Named turns come first, each shown by rows before and after it. Which turns, in which order, take the first row of each pair that follows to the second? Write the first one first, as in the answered first pair.
turn beka:
[-37  -6  -4  15 -27 -23  12  11 -44  20 -19 -15  -1  15 -31  -1 -18  25
  11   6   0  -1 -25   0  -2  23 -10 -41  20  36  -8  43  12   0  11   4
 -16  -9   2  28 -56  24   7  16   7  -3  -9 -15  15   8 -24  -4  19  18
  13 -36 -10 -16  -9   1   1  10] -> [-18   0  11   2 -33  10  44  -2 -26   4  -8   8 -13  18  -8   6 -17  36
  -1  17  -2  26 -32  14  -2  37  21 -34   5  49 -12  55 -15  -3  13   4
 -20 -20   7  39 -28  -9 -43  18   6  16  11 -28   9  -9 -19  -9  29  -5
   3 -20 -19   5   5  11   7  20]
[ -1 -12 -14  29  10  -3  12 -11 -12   1 -18  -3 -39  -6   0 -17   5 -20
   8  27  14 -36 -26  12 -29   0  -8  26  -8   3   8   2 -17 -18  -2  -2
  12  -5   7   7  11  11 -24  37  -5  -4   3  -1  14 -16  13   2  -8   5
  -2 -17  35   9  22  -8 -13 -16] -> [ -9 -12  -8  34   6 -18  12   9 -25  14 -19 -24 -27  -8 -18 -25   1 -24
  -1   9  10 -24 -20   6 -30   5   0  17 -24  18   9  -5 -14  -9  16   0
  14   8   1  10  -9  22   1  20 -10  -6  -1   2  20  -2 -11   7 -17  26
  18 -11  27   2  17 -15 -13  -7]
[ 11  -1   3  -6  31  24 -19  34  -2   0  20 -11 -37 -29   5 -11  20 -24
 -12  13  16   8  -5  -5 -19  27  19   0 -24  18  10   1  10  18   8   9
  23   1   3 -10 -11   3  -1 -14  13   7  51 -39  14  16 -22  11 -24  43
  -7   4  34  17  17  -8  -5 -29] -> [ 15  -7  -3  -6  36  35 -23  18   5  -8  19  -1 -41 -25  23  -2  21 -17
   4  24  21  -8 -10  -4 -17  18  13   0  -6   4  14  11  11  11  -3   4
  23 -15   7 -10   0   6 -18   1  15   1  54 -43   3   1   4   8 -16  27
 -24   2  39  23  20  -5  -2 -38]
turn vogo:
[ -2 -10  29  31  12  19   8 -14 -14 -20   3   8 -37  12   2   0   9   1
  36  36  22 -41 -16  -2 -42  -5   9  10   5  -4  -1  -8  14 -23 -27   9
   6  -9  17   1  13  18 -20  18  -1  -4 -25  10 -16   1  17  10   4   1
 -13 -17  31   1  13 -11  -3 -25] -> [ -5 -17  35  44   3   6   3   2 -22  -9  -2   1 -34   4  -8  -9   5 -15
  30  19  29 -27 -13  -5 -51  -2  12   9 -19  12  -3 -16  18 -17  -9  13
  12  -2  14   0  -1  19  -7  11  -8   0 -23  11  -7  15   0   9  -3  22
  -4  -2  37   2  13 -17  -4 -19]
[-10 -14 -27 -14 -14 -17 -38  -3   8  -9   8  19  17 -18  17   8  -6 -19
   7   1  -8 -54  -4 -17  32   8 -34  -7  17  -8 -17  10  39  -6   3 -22
   9 -18  -9  14 -20  22  26  18  -7   3 -12  20 -12  17  29   7 -12 -32
 -17   5  19 -13   7  21  20   1] -> [ -3 -15 -13  -9  -8   3 -27 -21  19 -17   2  31  -2 -14  31  19  -2 -17
  15  17  -2 -52 -19  -4  19  11 -21   5  11  -6 -20  17  24  -8   1 -26
  14 -21   0  17  -2  12  -5  29 -10   8  -2  18 -18   4  41   5  -2 -46
 -23  13  25  -7  21  25  16  -2]
[-18   6   7  56   6   0   6  -7  19   8   0  11 -27   4  12 -24  36  38
   1  -7 -18  -4  17   2 -25  32  13 -11   6  15  12 -15 -15  19 -59  20
 -14  -4  28  39  24  16  -6   5   3 -12 -25 -16  28 -23  -7  26  29 -47
 -24 -16  16 -14 -15   0 -27   6] -> [ -8   3  16  66   3   1   7  -2  14  12  -4  10 -33   1   8 -25  40  25
  -3  -7 -10  10  13   5 -39  40  20  -3 -15  28  10 -20 -18  26 -45  23
  -9   1  24  40  21  19  -9   2  -8  -8 -21 -21  29 -20 -16  26  26 -32
 -19  -9  23 -12 -12  -7 -28  10]
turn sevi:
[ -1   7 -15  -3   5   5   2   1  16 -14  -1  23  -7  -4   1   8 -14 -13
   2   0  -3 -15   3   1   4   2 -12  13   0  15  -9   3 -14 -16 -15  -2
  -4   6   3 -12   6   5  -3   2  -8  10   8   5  -7   2   3 -12   2  -5
  -2   9   6   4   3   8  -3  -6] -> [ -6   7 -18  -4   8  -1  -4   1  13 -12  -2  18   0  -4   2   5 -14 -13
   1  -2  -2 -19   6  -1   7  -3 -19  11   8  10  -8   3 -13 -16 -19  -2
  -6   4   0 -14   0  11   7   1  -4   9  -1   5  -8   1   3  -7   3  -4
   1   4   6   2   1   9  -1  -9]
[ 10  12 -17  -6 -17  -7 -19   0  11   3  13  -9  30 -58  44 -14 -15 -19
 -40 -46  14  72   3 -19   1   2  22  11 -59  11  10 -14   2  45  44 -17
   6  33 -21 -23   0 -52 -38  -4   9  41  -1  26  24 -35 -20  -5 -36  -4
 -15  55 -11   4  29   4  40  -5] -> [ -9  13 -34  -4 -24 -31 -51  10   5   9  11 -21  45 -61  37 -15 -16 -22
 -26 -55  11  57  19 -36  23 -14  -8   3 -38  -7   6 -22  26  42  34 -19
   1  40 -31 -34 -26 -34   5  -9  21  22 -19  33  28 -28 -14  -4 -40  -2
 -12  46 -19  -6   7   4  40 -14]
[-28  -2  -3 -18 -16   2  11  29   0  19  -7   5  26 -12 -19   8  -5 -11
  -8 -20   0  11  21 -33  16   4   2  -4   8   3 -13  -2  -4 -15   6   5
   8  17  -1   3 -35  12  15 -10  10 -23  -9  13   7  -3 -16   4 -11  13
   6 -14 -22  -9 -29  25  -4  31] -> [-29  10   5 -11 -11   4  37  23  -3  15   1   1  19   1 -25   5  -6  -2
 -10 -20  -9   9  10 -18  14   5  23  -8   3  12 -11   5 -19 -13   0   9
   9  12   7  15 -22  -1   5 -13  10 -19  -7  15   5  -3 -18   5 -12  16
  17 -30 -24 -16 -20  21 -13  40]
turn vasaz:
[ -3   9   0   2  21 -13 -13  16 -10  15   7  -5   8  -8   0  -3  -8  -2
  -1  -6  -4  -3   9 -12  13   8  -6   2  12  -2  17 -14  -4   2   9  -6
 -11  12   7  -9 -11   3  27   1  -5  -6 -12   5  12   9   0  10  -5   5
   4   4  10   4  -1   0   2   3] -> [ -5   4   8  13  24 -14 -11  12  -9  11   7  -7  -2  -6  -1  -1  -3  -4
   5  -2  -1 -14   3  -9   4   9  -6   7   7   4  19 -16  -3  -4   2   0
  -3   7  14  -2  -6  10  24   5 -14  -7 -11   8   6   6   5   7  -3   8
   5   2  18   1  11  -3  -3  -2]
[ -8 -10   2  15   7  10 -15  -9   1  -7  -1   5 -12  11  18   6  13 -14
  20  17  22 -28  -6  -5  -8  -2 -11  11  17  -7 -20   2   5  -3 -10  -2
   1 -14  -2 -18   8  11  -5   9  -4  -4   0  -4   7  -4   8  -2   5  -5
 -17   4  16  12  13   0   3  -6] -> [-15  -2 -12  -9   3  10  -1  -1   2 -20  14   8   0  16  19   7   2  11
   9   8  -2 -20  -1  -4  21  -6 -11  -4  35 -16 -10   6   4  -3 -20  -4
 -15 -15  -8 -18  13   2   2  -2   7  -6  -4  -4   9  -7  -1  -3   4 -21
 -14  -2  -7   3  -2  11   6   0]
[-12  12  16   5  -4   7 -25  -6  30  23 -19  -6  40  13  15  12  -3  10
   7  13   6  -6  21  -3  13 -27  15  -8 -20  -4 -20  -1  11   0 -19   7
 -18 -45  25   5  -1 -35 -10 -24  -8  31  23 -18  -7  -5 -13  22  18  -9
  -6  10  37  -3   4  18 -20  25] -> [ -2  10  19   7  -8  10 -30  -7  33  27 -21  -4  40   8  19  14  -2   2
   6  13   7  -4  23  -4  13 -29  16  -6 -22  -2 -22  -2  12   0 -21   2
 -20 -44  21  -1  -3 -35  -6 -22  -7  36  20 -22  -6  -3 -17  23  17  -5
  -7  10  35  -5   4  16 -21  22]
Now pairs of rows:
(2 to 3 turns a pair)
[-47  15  18  26   5 -48  13   6  17  20  14 -16  11 -16 -12  11  -5  41
 -24 -15 -47  36  17  10  17   2  -3 -21   1  12  -3  -7 -40  37  -8  13
  13 -18  -4  11 -12   5  18 -18  -5  -3 -17   3  24 -19 -35 -12  -3  -4
  27  -6  18  20 -15  -2 -52   4] -> [-43  20   4  13   8 -29  17 -13  29  10  15  -4   7 -12   5  20  -2  58
 -18   2 -55  21  11  16  28  -4  -5 -19  23  -4   2   5 -41  31 -22   7
   3 -30   7  17   5   4  -3  -5  -1  -6 -11   5  14 -34 -13 -16   4 -27
  17 -13  19  19 -11   5 -53  -1]
vogo beka
[-19   8 -16 -13 -11  17 -23  25  26 -41  17  23   9 -27  43  29   6   9
  18   9 -16 -10  26  -7  21 -23 -33 -13  30 -23   0 -17  20 -17  26 -20
   0   7 -20 -13   3  -3   0  42  26   3 -15 -12   6 -12   6  -9  12 -22
 -53   3  -3  -4  -9 -18  27 -16] -> [-30  16 -18 -24 -17  12 -11  34  20 -43  22   8  22 -19  23  15   2  18
   5  -8 -36  -6  28  -7  36 -25 -29 -29  37 -20  -1 -11  20 -11  21 -21
  -5   5 -24  -6   1 -10  15  30  27   3 -20 -10  10  -7  -5  -7   6 -26
 -43  -5 -14 -16 -12 -16  29  -9]
beka vogo
[ 18  -2  16  -4   3  20  12  -8  13 -11  -4   8 -16   2   9   9   4  -1
  -6   6  -6  11  -6   8  -6   4  13   8  -6   6   3   5 -15  -2  -3   4
   6   3  -5   8  13  -6 -25   1  -4   6   8   0  -6  -9   0   1   6 -15
  -4  10  10  17  16   1   1   2] -> [ 14 -18  14  14   0   6 -10  -4   5   6 -10   3 -13 -10   2  -1   3 -17
   8   7  11   4   1  -1 -19   2  -4  14 -13   7   2   0  -3   0   6   4
  11   8  -9   0  -8   8 -11   2  -7   1  -3   4  -1   2  -3   0   5   9
  -2  17  24  15  13  -8   0  -3]
vogo beka vogo
[-24  23 -19 -33  -1  14  32  12  18   0  -1 -11  31  23 -19  -3   5  24
  -4  -3 -23  -1  20  -8  39 -36 -10 -30  34 -36  -3  18   0  -9 -11 -19
 -19 -29 -16  -1  -7   9  13   1  37   9  -1  -8 -18  -4  11  -7   2 -33
   7 -16 -25   1  -3  28  10   1] -> [  1  24  16 -16   1  37  72  -2  27  -2   0   2   3  24  -7  -8  10  16
 -10  13  -6  23 -10  11   3 -13  36 -17  -8  -5   2  25 -33  -4  -1 -12
  -6 -27  -6  10  16 -15 -39   5  23  31  21 -17 -24 -17   1  -8   3 -21
  12  -5  -7   7  21  14   3   8]
sevi vogo
[-11  24   0   9  17  13  26 -34  -3  -6  16  -4 -19  14  10   7 -11  31
   5   9 -17 -29 -24  24  -5 -16  15  -5  23  -5  22  17  -2 -11 -25   0
  -5 -20  36  22  18   8 -29  14  -4  -5   7  13 -14 -18  14  -2  10 -19
   2 -28   8  -1  10  15 -11 -14] -> [-22  15   7  20   2 -34   2   8 -35  29   5 -33  -2  -1 -30 -13 -19  -3
 -14 -25 -10  -7  -5  -1  -9 -13   5 -18  -7  14  11  -8  17   9  11   4
   5   6  11   9 -33  27  32 -13  -5  -7  -4  14   1  23 -23   6  -5  32
  31 -18   1 -14  -8   1  -5  -4]
vogo vogo vogo
[ -4  24   1  -6 -16 -13  34  26 -18  10  29 -38   9  28 -29  -5 -17   1
 -18 -19 -34  19  -1   7  19 -21  21 -12 -13  10  11  -7 -22  19 -20   2
 -14  15 -21   6  -3 -14  17 -43  10  -7  -5  13  -4  10 -42   7 -10  10
  43  -9 -17 -32  -7  18   4  23] -> [-24  10 -21   1  -2 -15  -9   6 -15   9  17 -36   8  24 -21   6 -13   2
  23   2 -21 -44   5   1  20 -39 -20  -5  33 -28  12  -2  16  -7 -49   2
 -13  -3  -6  -4  -5  18  29  -9  14 -31 -23  22 -14  -1   2  -1   6  -9
  22 -33   0 -40 -13  12  -2  -2]
beka beka
[ 10   1 -39 -28  -9   1  -4 -21   4 -13   1 -17 -11   6  18   1 -13  47
  26   1   9 -53  10   1  -4  -6 -21 -18  51 -31  -6  47  28 -31 -47   6
  -3 -16  10 -22   7   1   3  41  20 -38  -9  14 -10 -16  30  10  12 -27
 -39 -37 -10   5  -4  -5   3 -34] -> [ 18  32 -25 -38 -11   6  67  -9 -10 -19  22 -30 -10  25  -9 -20 -22  70
 -12 -22 -21 -11  -5  20  -2  11  41 -43  19  13   4  47 -21 -10 -40  14
   0 -11  17   1  20 -35  -9  11  12 -18   5  10 -10 -12 -16  16  -2 -15
  -4 -46 -19  -8   7   1  -1  -6]
beka vogo sevi
[-30  16 -33 -27   5   5  24 -11 -10 -29  36  20  -2 -11  19  12 -15   0
   5   0 -20 -21  17  25 -11 -13  15  -6  11 -28  11  21   1  -2 -11   6
 -13   5   2 -12 -17   0   7  -6 -24 -12  16   8 -10 -18  -6  -9 -14 -18
  -9 -35  -5 -22 -14   3   4  -1] -> [-25  19 -19 -31  -2   2  36  -8 -13 -29  34  20  -2  -9  12   6 -16  -2
  -6 -10 -24   2  15  27 -11  -5  27  -2   1 -18  10  22  -9   0  -4  10
 -10   8  -5  -8 -17 -11   5 -15 -26  -8  22   5  -9 -13 -22  -2 -16 -11
  -2 -27 -10 -21 -10   4   4   8]
beka beka
[ 24 -23  18 -28  10   0 -35 -10  36  -7   5   1 -31   7  32  22  -6 -63
  17  24   9  29   7 -17 -20   6   2  43   2 -21   1  -5 -23  -2   0  -5
  13   0 -18 -18 -24  -9 -64  23   7   2  -6  -7   9 -13   8 -21  35 -21
 -26  46  20  44   2 -14  -1  24] -> [ -5 -24   0 -24  14 -34 -64  -1  18   3  -7 -25  -9   7  11  14 -10 -65
  34  12   3  -5  22 -30  -7 -18 -35  27  31 -36   1  -9  13  -4 -13  -4
  10   1 -20 -27 -53  26 -16  24  11 -24 -32   7   7  -1  10 -17  27  -8
 -13  19  20  24 -16 -17  -7  14]
beka vogo
[  7 -16   0  28 -39  13 -20  32   3  29 -13  -2   3 -25 -20  12   6  -7
 -34 -11 -25   0   4  -2 -28  18  23  -5  -7   0   0  15 -23   5  22 -16
  14  31 -33 -33  -3 -10 -10   8  24  13 -24 -14  39  19 -36  -7   7  39
   1  46  11  21  24  29  28  15] -> [ 12 -23   0  28 -33  22 -29  22  12  29 -22  16 -12 -29   0  20   8 -11
 -17   3 -17 -12  -2   4 -32  24  19   7  -3  -8  -6  20 -24  -3  19 -21
  12  26 -28 -36  11  -5 -27  28  26   8 -19 -15  38  13 -14 -11  14  25
 -15  47  16  24  29  22  25   6]
beka vogo
[ 23  28  20  -8 -29   2  30  11  16  -5 -25  -1  19   6 -28 -34 -10 -18
 -29 -22  21  46 -12   7 -16   1   3  10 -17  20 -17  10 -24   6  14 -14
  31  10 -22  26  14   0  41 -15  -7   5  21  -3   1   7   5  27  -4  23
  12  21  11 -23  14 -13  -1  13] -> [  7  27 -11 -27 -32  -7   0  18  21 -11 -29   0  37   4 -24 -24 -15  -4
 -19 -26   9  26   5  -3  20 -23 -34   4  27 -15 -18  15   4  -4  -4 -20
  14   6 -31  10   7  15  66 -14   8 -15   8   6   3   3  25  24  -5   1
   2  14  -8 -26 -10   0   3   6]
sevi sevi vogo
[ 19 -18  13 -22 -13  -9  -7  19  18   3  12  11  20 -17  -1   7 -10 -14
 -23  -7   1  47  16   0  11   7   3  -7  -1   1  10  19 -10 -11  37  -2
   0  13  -2  -5   8  -1   3 -20   7  15   3 -21   7  -5 -11  -8  -3  -6
  10  28 -12   7  -8  16  -6  27] -> [ 13 -16  -5 -30  -7  -1 -16   5  24  -9  11  16  16 -11  13  14  -7  -4
  -7   2  -5  21  22  -3  19  -3 -18  -7  30 -20  11  22  -1 -19  11  -6
  -9   1   6 -11  20   8  -1  -6  15   8  -4 -25   1 -19   8  -7   8 -26
  -6  20 -12   8 -14  22  -4  13]
vogo beka
[ 13  19  10  -3  25   1  36 -25  13 -18   8   6  -5  -3  -7   4  19  26
 -13 -27 -17  13 -15  33 -33  16  35 -20  32  19 -11  -2 -40  27 -29  39
  -2  -2  17  32  36  -7   0  -5 -25  10 -20 -12 -19 -15  29  28  -2  -4
  10 -28  12  10  -8 -34   5   0] -> [  4   7  10  13  38  -5  15 -32   3 -10  -1   3 -12  -7  -7   5  20  13
   8 -16  -2 -18 -16  30 -46  12  17 -13  35  10 -14  -4 -25  23 -34  41
  10  -2  24  36  31   9  10   9 -23  -1 -31 -10 -16 -14  39  30  -2   6
   7 -32  28   4  -1 -47  -1  -8]
beka vogo
[  0  -1 -11  11  13  -3 -22 -12  16   5  -5   0  -3 -14  23   9  15   0
  13  28  14 -27 -10  10  -2  -3 -13  11  14 -13   0   2  13  -8 -14   3
   1  -1  11   7  -5  22  -8  21  -4   9  -5   4   2 -18  23   3   1  -2
 -13   1  13   2  12  -6   0 -28] -> [  5  -7  -4  20  11  -8 -22   5  11  16  -8  -4  -3 -21   9   1  13 -19
   5  15  22 -11  -7   4 -15   4  -8  17 -10   5  -6 -11  10  -2   2   9
  10   7   7   6 -21  25   0  11 -13  17  -2   3   4  -3   5   4  -3  16
   1  11  18  10  11 -17   0 -23]
vogo vogo
[  3  -5  -6   6  12  15 -14 -26  20   0 -15  17  -9  -7  17  12   7  -4
  23  25  14 -34  -2   6  -9   1 -13  13  17 -22  -1  12   4 -10 -18  -1
  -6 -15   0   4  19   7 -23  23   5  -2   3  -5  -5 -11  33  -3  18 -11
 -13  -1   8  15  -1  -1   1 -15] -> [ 20 -12  22  26   4   4   1  -5   6  19 -13   9 -15 -11  -4  -5   6 -29
  -6   9  30   8  -9  10 -30  20  16  14 -40  13  -4  -2 -16   4  16   6
   6   6  -8   8  -1  -2 -19  -1 -14  18  12 -12   4  11  -7   5   5  26
   8  22  13  17  10 -15   0   4]
vogo beka beka
[  8  -6  11 -12  -5  32  26 -72  24  27   1  -9 -30 -34  21  -2  11 -26
   6  20  25 -25  11   7  12  18 -10   7   1  -1  -8  12 -10 -10  -5 -27
  41   8  11  28   4  12 -18  27 -44  15  35  39 -15 -36  40  -5 -17   1
 -28   9  10  -4  20 -28  -8  20] -> [ 17 -13  22 -16 -25  20  23 -51  21  41  -2 -14 -21 -43  12  -7   7 -46
 -16   4  28  12  22  -1  10  27  -7   9 -27  12 -14  -1 -11  -1  18 -24
  43  21  -6  22 -14  13   1   8 -50  27  39  36  -4 -20  14  -1 -24  26
 -16  33   4   1  11 -30  -1  35]
vogo sevi beka
[ 24  10  -3 -29 -18  -4 -10  25  17 -11   1   0   8   4  20   3 -11  -7
 -32 -26  -9  43  19  -9  41  11   2   5  10 -13  -5  11  19   9  20   3
 -21   4 -30   3  -7 -32  10 -10  15  12  -6  -9  -5  14  -8   3   2 -13
 -11  12 -28  -6 -14  17  24  22] -> [ 47  -7  12  -7 -11  19 -16   1  23  -8 -14  15 -20  -4  43   7   1 -23
 -16  -6  24  37   3   2   2  22  16  31 -14  -2  -4  12   5   8  26   6
  -5   6 -22   7   4 -32 -30   5   6  18   9 -11  -5   6   5  -1  13  -4
 -24  28  -4  11   6   1  17  11]
beka vogo vogo
[ 10 -26 -10  21 -23 -24 -24  19  15  22  -4 -10 -26   3  -9  10   3 -11
 -28  -1  19   7  -1   2 -35  14   6   9 -24   8  -5  -5  -3   5  25   2
   2  17  -9   3 -16  -7  -1  -9   9 -17  15  -5  20  12 -13  -7  -7  17
  -4  37   4   6   3 -17  20   8] -> [-10 -18 -34   3 -18 -38 -37  24  14  10  -1 -16  -6  11 -13   8  -1  13
 -18 -11  -4 -23   5  -7  -5 -10 -20  -5  23 -21  -3  -1  18  -6  -5  -4
 -11   6  -8   2 -15   4  25  -8  17 -38  -2   1  16   8   6 -13  -5  -6
  -7  12 -11 -14 -13  -7  16   5]
sevi vogo
